In the data rows, 128 means zero.
Every row has a hidden score. How much higher is the second row's score than the first row's in each pair? 20 means about the same, 40 much higher and 0 much lower. The score is a weighted sum of the row's numbers plus the product of two more (or one squared), each taken from its middle value.
[118  95  90  99 151 104 141  99  92 170]
[124 106 145  92 140  84 139  90 140 161] >> 18
[147 107 125  73 117  84  92  85 125 131]
[115 139 160 128 113 137 180 108 166  98] >> 23
[102 105 102 173 135 137 176 145 119 114]
[125  86 158 138 128  90 130 107 120 146] >> 20
[119 174 128 106 112 187 164 131 138 119]
[116 148 126 100 134 115 161 101 108 112] >> 23
[107 167 109 128 120 130 172 119 180 137]
[114 159 107 166  96 186 130 179  83  82] >> 13
[129  81 129 145 149 123  87 116  69 109]
[136  94 139 117 104  81  86 110 124 119] >> 13
[176 145 120 180 107 168  95 154 155  97]
[133 100 135  99 117  72  98  97 129 137] >> 16
[105 154 169 117 126 121 181 105 187 117]
[114 140 158 124 126 129 182 102 175 106] >> 19
[156 166 127 138 126 147 109 151 181 126]
[127 130  76  98 134  75  94 115 131 165] >> 19
[173  88  99 105 143 102  87  91  84 134]
[119 131 111 107 112 115 101 137  89 156] >> 8
[101 118  94 143 141 139 179 126 132 122]
[173 172 130 149 120 165  98 155 170 113] >> 20
[118 191 135  92 156 143 161 189  99  87]
[188 123 121  94 133 110  94 110 137 170] >> 26
[122  97 133 159 108 134 107 100 151  88]
[102 122  99 145 137 143 175 134 129 113] >> 18
[105 143  96 126 146  94 117 169  86 164]
[129 129  89 247  87 170 124 199  84  52] >> 25
[111 153  99 121 144 109 118 167  94 159]
[120  79  89 137 144 107 133 107  79 152] >> 27
[114  86  80 101 155 100 147  99  85 167]
[125 174 154  90 147 132 126  98 104 174] >> 14
[110 219 186 160 114 195 150 157 128  94]
[147  78 118 129 105 102 156 113 103 135] >> 21
[119 105 105  91 167  86 148 106 101 180]
[123 123 134 114 113 131 203 123 161 107] >> 17
[114 100 104 111 127 138 159 111 161 130]
[125 117 169 118 134  80 133 111 137 159] >> 24
[159  90 111 121 141  92  85 114  95 149]
[184  83  93 112 116 102  84 108 100 147] >> 17
[108 176 127 157 105 175 129 188 103  93]
[163 103 103  90 147  92  93  97  94 152] >> 29
[153 171 127 136 128 146 111 152 184 131]
[115 104 164 118 132  81 135 119 135 158] >> 18
[139  86  75 122 103 175  89 101 111 139]
[111 139 161 114 128 121 181 102 173 113] >> 23
[200  90 135 170 109 124  69 136 119 135]
[161 171 135 151 112 159 100 159 177 109] >> 17
[115 148 152 100 132 121 188  88 178 116]
[119 114 167 105 133  88 135 110 146 159] >> 20
[113 142 167 138 110 165  96 162 110  93]
[118 101 101 132 118 145 152 118 142 121] >> 24
[172  96  97  95 147 107  87 108  85 152]
[114 117  89 125 110 161 117 156 178  90] >> 12
[131  77 152 131 135  87 134 105 120 145]
[166 107  96  75 150  94  98  94 101 165] >> 23
[115 138 155 121 126 134 174  97 169 109]
[114 137  86 107 129  84 108 134 104 155] >> 17
[118 109 125 118 114 125 202 122 164 107]
[106 144  99 101 111 113 131 157 139  92] >> 15
[168 142 129 189 101 173  94 161 154  87]
[214 109  99  68 150 104 110 100 100 168] >> 20
[187  78 106 146 100 112  74 115  95 131]
[126 182 116  80 160 146 160 170 100  93] >> 16
[155 157 148 191 118 144  94 185 176 113]
[137 109 154 110 107  91  89 114 131 126] >> 16
[109  97 116 113 143  78 119 111 128 189]
[121  93  99  90 107 126  93 121  96 173] >> 14
[110 111 185 131 133  71 133 129 147 168]
[196 128 102 141 127 159 128 142 115 105] >> 20
[118 176 128 104 116 191 165 133 136 115]
[116 146 147 162 115 136 111 150 181  88] >> 28
[123 110 120 110 118 123 209 128 164 111]
[117 102 148  90 138  76 143  93 138 170] >> 21
[215 105  94  81 145 109 105  94  93 162]
[114 114 163  96 135  74 141 106 141 173] >> 15
[118 143 114 115 138 145 181 143 132 119]
[113 149 157 115 125 123 183  94 174 114] >> 25
[122  97 108 101 151  97 138 113  90 174]
[109 109  96 157 133 151 180 132 121 103] >> 23
[114 126 137 131 104 176 160 149 105  94]
[121 103 109  75 117 118  98 123 104 174] >> 19
[112 170 115 135 108 150 161 123 168 124]
[114 137  91 110 134  75 108 139 105 160] >> 17
[114 132 154 198 110 135 106 163 174  83]
[142 111  78 120 140 132 110 113 124 171] >> 20
[120  99 115 120 147  96 134 115  91 168]
[111 144 183 140 112 164  92 175 114  94] >> 14
[103 186 214 132 108 163  94 181 142 103]
[141 131 114  85 122 144 130  98  95 177] >> 17
[199 118 157 119 127 109  98 104 129 159]
[105 144 173 142 121 119 179 112 176 108] >> 19
[119 223 177 125 122 194 164 135 136  99]
[106 113 110 174 124 147 176 143 128 105] >> 23
[115 140 164 123 116 160 102 156 110 104]
[113  94  81  88 166  93 148  93 102 175] >> 33
[132 106 132 141 100 144 197 136 149  89]
[106 131 122 129 114 114  82 128 117 176] >> 18
[124 165 115  97 118 186 169 122 133 122]
[105 155 157 194 106 146 104 215 146  75] >> 25
[110  98  97 179 131 148 172 144 116 102]
[130 128 119 177 149 177 149 125 125  72] >> 33
[207 105 139  96 134 113 102  90 128 160]
[118  93 112  94 111 121  93 131 104 171] >> 11
[126 114 148 151 112 144 173 101 150  91]
[126 110 143 141 103 140 195 141 148  89] >> 18
[129  86 153 112 134  86 136  97 118 154]
[167 162 122 125 124 156 107 148 179 117] >> 22
[129 129 100  94 115 127 101 129  87 152]
[107 177 123 123 128 154 201 111 139  88] >> 25
[117 115 141 141 107 128 191 141 157  98]
[115 129 171 150 108 167  93 165 107  91] >> 14
[107 145 195 134 114 135 122 161 122 105]
[118  99 173 119 132 107  81 119  87 157] >> 18
[124 103 153 104 137  77 138  98 141 167]
[120 111 158  95 141  74 145 102 139 165] >> 19
[136 141 123 139 124 143 106 130 135  93]
[110 177  87 164 123 156 150 194  94  99] >> 15
[124 120  74  95 136  78  90 113 130 163]
[106 118  94 135 134 146 181 126 128 116] >> 19
[112 216 177 153 115 181 153 161 127  99]
[163 143 139 201  99 152  95 176 161  99] >> 26
[153 140 119 124 114 143  90 140 167 107]
[103 125 111 133 138 142 182 138 142 120] >> 19
[136 110 130 149  99 144 107 105 151  87]
[109  98 110 121 132 134 156 117 151 132] >> 17
[111 155 168 116 115 161 102 158 126 103]
[172 144 128 187 108 165  94 166 161  99] >> 31
[112 223 169 118 126 185 161 135 135 108]
[127 100 145 106 139  83 140  93 126 154] >> 23
[119 166 101 173 119 180 146 162 163 118]
[105 132 162 135 123 110 176 110 177 111] >> 22
[115  90 141 109 108 136 119 114  78 135]
[157 103 111  80 151  83  92 100 106 152] >> 29
[119 128 142 154 134 176 113 116 109  69]
[120 102 153 107 144  73 139 104 138 163] >> 15
[115  98  96 188 114 162 169 140 111  92]
[179  72  91 129 130 123  81 108  63 133] >> 24
[114 115  90 146 134 143 183 128 126 109]
[108 128  90 125 129  76 107 146  99 157] >> 16
[124 162  77 158 113 139  93 159 153  98]
[136  94 145 208  82 157  87 129 127  58] >> 22
[154  58 126 255  97 211  92 140  44  10]
[107 160 111 218 108 139 134 207 118  88] >> 13
[142 108  86 157 109 103  73 130 103 135]
[121 182 167  86 152 128 130 104 114 173] >> 15
[109 136 110  87 125 103  97  97 133 191]
[196 137 114 130 127 161 131 138 118 100] >> 25
[132  93 118 110 163 109  94 102  82 127]
[123 104  96 102 150  96 146 105 101 168] >> 9
[109 129 111 127 103 119 126 173 122  80]
[106 141 172 148 122 118 171 118 177 109] >> 29
[121  80 122 126 161 106  92 112  76 118]
[105 150 159 112 129 114 184 100 180 122] >> 10
[114 190 126  80 120 186 166 125 142 127]
[105 120 171 188 110 124 165 135 152  91] >> 33
[145 118 131 124 172 127 114 115 112 121]
[120 111 192  86 164 164 126 138 164 102] >> 4
[109 133 166 142 126 118 173 107 170 109]
[121 116 117  96 154  88 145 108 108 180] >> 16
[112 151 116 105 135 143 182 140 137 120]
[148 168  96 180 111 130 188 153 181  98] >> 31
[215 112 170  88 113 111 117 123 138 166]
[130 160 161 133 135 141 114 126  86 150] >> 13
[137  99 121  83 123  78 168 101 133 167]
[116 129 146 119 127 130 183  94 165 105] >> 21
[111 154 160 110 131 121 182 101 185 121]
[ 95 121 151 133 136  69  93 172 134 137] >> 16
[113 141 173 152 114 139 173 115 169  95]
[137 146 129 133 127 140 100 129 134 100] >> 18
[112 106 161  98 141  72 138 105 142 169]
[105 184 118 100 114 134 146 115 172 117] >> 19
[114  94  85  85 120 109 100 107 156 155]
[122 168 124 149 109 174 190 121 121  66] >> 23
